(in the rows, 128 means zero)
Rotation paths and how fast each direction turns (degrees a step)
Each turn is a multiple of 5 degrees from 10 to 175, or 0.
Each row of a path follows its step; steps can be skipped.

step 0: [139 135 132 136 131 133 125 129 121 131 134 127 127 121 125 124 124 130
 128 122 134 131 134 121 138 128 128 130 128 128]
step 1: [137 128 139 129 125 132 126 127 129 140 132 122 125 126 125 132 123 127
 129 122 129 125 121 123 130 132 135 125 132 131]
step 2: [141 133 133 129 133 123 130 125 128 135 133 134 126 132 126 128 128 133
 135 126 130 119 130 116 129 127 127 126 126 130]
step 3: [142 131 129 133 126 128 121 132 129 130 132 131 128 130 125 138 126 129
 124 120 123 132 134 124 129 128 131 121 131 133]
step 4: [131 137 129 135 129 134 123 133 124 139 142 130 131 124 129 132 131 131
 128 126 129 125 129 121 131 129 129 129 129 124]
step 5: [134 136 128 132 129 130 123 128 127 134 133 123 120 125 125 131 124 123
 135 117 126 126 123 122 122 132 127 124 124 133]
step 6: [136 129 129 135 135 127 132 133 119 132 134 129 127 129 128 129 125 129
 127 121 123 119 129 120 132 127 130 132 127 137]
step 7: [140 131 127 134 132 128 122 133 126 139 133 125 127 135 127 131 129 119
 126 129 130 132 129 125 129 129 133 122 130 135]
step 8: [141 130 124 131 129 133 132 134 129 136 139 128 128 122 130 127 132 130
 134 128 126 126 131 124 125 133 135 128 122 130]
step 9: [134 140 128 130 129 125 129 131 128 133 133 127 125 121 120 124 128 129
 125 122 126 132 128 121 125 130 129 121 132 140]
Directions:
[127 127 129 132 128 131 125 130 127 130 128 127 130 128 130 129 129 126
 125 129 132 129 129 131 131 125 130 128 131 127] => 110
[130 126 130 129 130 126 127 129 128 129 126 130 128 134 127 128 126 128
 129 130 126 124 127 130 128 125 127 127 127 131] => 85

step 0: [129 133 131 130 117 127 121 129 127 138 122 121 127 129 134 127 131 133
 125 121 124 136 128 138 118 121 126 126 122 124]
step 1: [120 125 122 124 126 125 120 129 135 133 123 126 132 126 138 119 119 129
 127 126 135 128 125 125 118 125 131 119 127 133]
step 2: [127 129 127 111 133 131 119 134 128 131 133 132 137 123 124 131 123 131
 130 133 124 132 131 124 119 131 124 120 128 129]
step 3: [125 138 115 131 122 136 122 131 122 135 133 129 132 131 122 132 132 121
 121 129 125 131 131 122 125 133 122 127 132 131]
step 4: [122 129 128 132 125 132 128 130 129 121 135 119 132 131 122 127 123 123
 115 127 128 117 128 122 133 135 127 120 122 132]
step 5: [132 128 131 125 137 130 132 129 129 127 132 123 117 124 127 136 134 124
 120 135 119 120 135 125 127 128 133 122 121 136]
step 6: [131 125 131 133 126 135 126 132 121 132 123 120 115 138 134 134 130 128
 125 135 119 130 121 133 128 130 127 130 129 133]
step 7: [119 126 138 128 121 122 122 130 140 132 127 125 119 131 137 125 128 136
 120 133 129 123 124 129 128 130 126 133 132 129]
step 8: [122 130 130 114 136 124 127 125 130 136 128 132 120 131 128 122 124 133
 122 139 133 134 130 131 127 126 137 127 131 124]
step 9: [129 137 125 126 125 130 128 138 123 142 129 126 124 129 123 124 120 136
 130 125 125 135 134 132 125 132 128 131 129 119]
Directions:
[128 133 124 129 124 129 129 129 127 129 124 126 127 129 129 126 129 127
 130 127 124 128 125 129 130 129 127 128 129 126] => 120

step 0: [125 123 127 132 132 133 136 125 136 130 127 120 133 138 126 125 137 125
 133 126 118 129 121 121 123 132 133 120 125 127]
step 1: [122 133 126 123 130 137 128 123 119 133 123 128 134 127 126 127 131 121
 132 135 121 115 127 132 123 133 132 121 126 128]
step 2: [131 128 133 132 134 129 125 132 131 132 122 133 128 139 120 133 128 123
 137 142 120 128 129 130 124 136 129 131 132 128]
step 3: [125 131 136 126 133 120 128 129 136 136 127 127 135 123 126 127 139 125
 127 130 123 123 130 131 124 140 121 130 126 121]
step 4: [125 134 140 122 128 125 127 125 126 126 123 125 132 132 117 126 128 137
 124 134 123 126 126 136 133 130 136 128 131 117]
step 5: [123 140 134 120 131 131 131 133 135 123 129 131 126 125 126 130 138 135
 128 137 128 133 132 132 118 126 128 132 132 127]
step 6: [120 126 133 128 121 127 127 123 134 130 139 127 130 125 121 120 137 129
 129 136 129 135 137 130 134 130 131 125 134 128]
step 7: [120 127 128 125 133 137 117 129 127 129 131 124 133 129 119 133 137 138
 119 130 130 130 128 124 131 126 124 124 135 130]
step 8: [122 129 130 136 127 137 133 132 131 120 131 122 120 133 122 133 140 126
 129 124 123 129 132 128 130 128 129 115 129 125]
step 9: [117 127 130 129 132 131 128 126 122 133 134 121 137 124 124 132 130 128
 140 123 119 127 131 130 124 126 131 120 130 136]
Directions:
[124 125 124 128 127 128 128 129 126 127 132 130 127 130 128 129 132 129
 129 126 130 127 126 125 128 126 130 125 130 129] => 40

step 0: [127 136 126 128 127 124 129 125 123 130 133 134 131 133 133 132 128 123
 124 138 121 122 130 131 125 132 115 132 135 119]
step 1: [117 121 130 123 120 121 133 125 127 124 132 128 130 135 128 126 132 119
 116 127 132 127 126 126 127 123 119 125 124 128]
step 2: [125 127 128 121 124 133 128 133 114 127 124 123 131 125 122 128 134 126
 123 130 129 129 123 136 118 136 127 120 127 129]
step 3: [125 129 139 119 121 127 127 136 126 128 131 131 127 127 130 128 136 134
 136 127 129 122 140 131 121 122 128 124 130 132]
step 4: [128 128 120 119 126 121 122 132 138 126 134 126 121 129 121 136 125 131
 129 127 125 123 125 134 125 124 130 116 132 132]
step 5: [125 131 128 124 136 131 128 130 129 120 136 130 135 130 139 130 126 138
 123 125 128 121 124 135 134 133 137 122 126 127]
step 6: [128 127 127 123 134 122 137 124 132 132 120 133 127 122 134 119 122 136
 124 120 121 120 123 130 121 126 128 128 127 128]
step 7: [132 126 133 136 136 126 134 126 132 125 131 127 131 125 127 132 126 127
 118 133 121 132 133 131 115 126 133 127 136 121]
step 8: [132 119 128 130 128 133 125 125 129 124 125 131 128 125 130 127 132 133
 116 132 128 132 133 118 128 118 128 119 117 124]
step 9: [133 130 133 135 130 136 119 128 124 132 119 129 129 133 125 127 127 126
 131 133 129 124 118 132 120 118 135 125 122 129]
Directions:
[127 128 126 129 128 128 125 128 128 126 130 126 130 129 130 129 127 128
 125 128 133 129 123 128 131 126 126 125 125 127] => 100
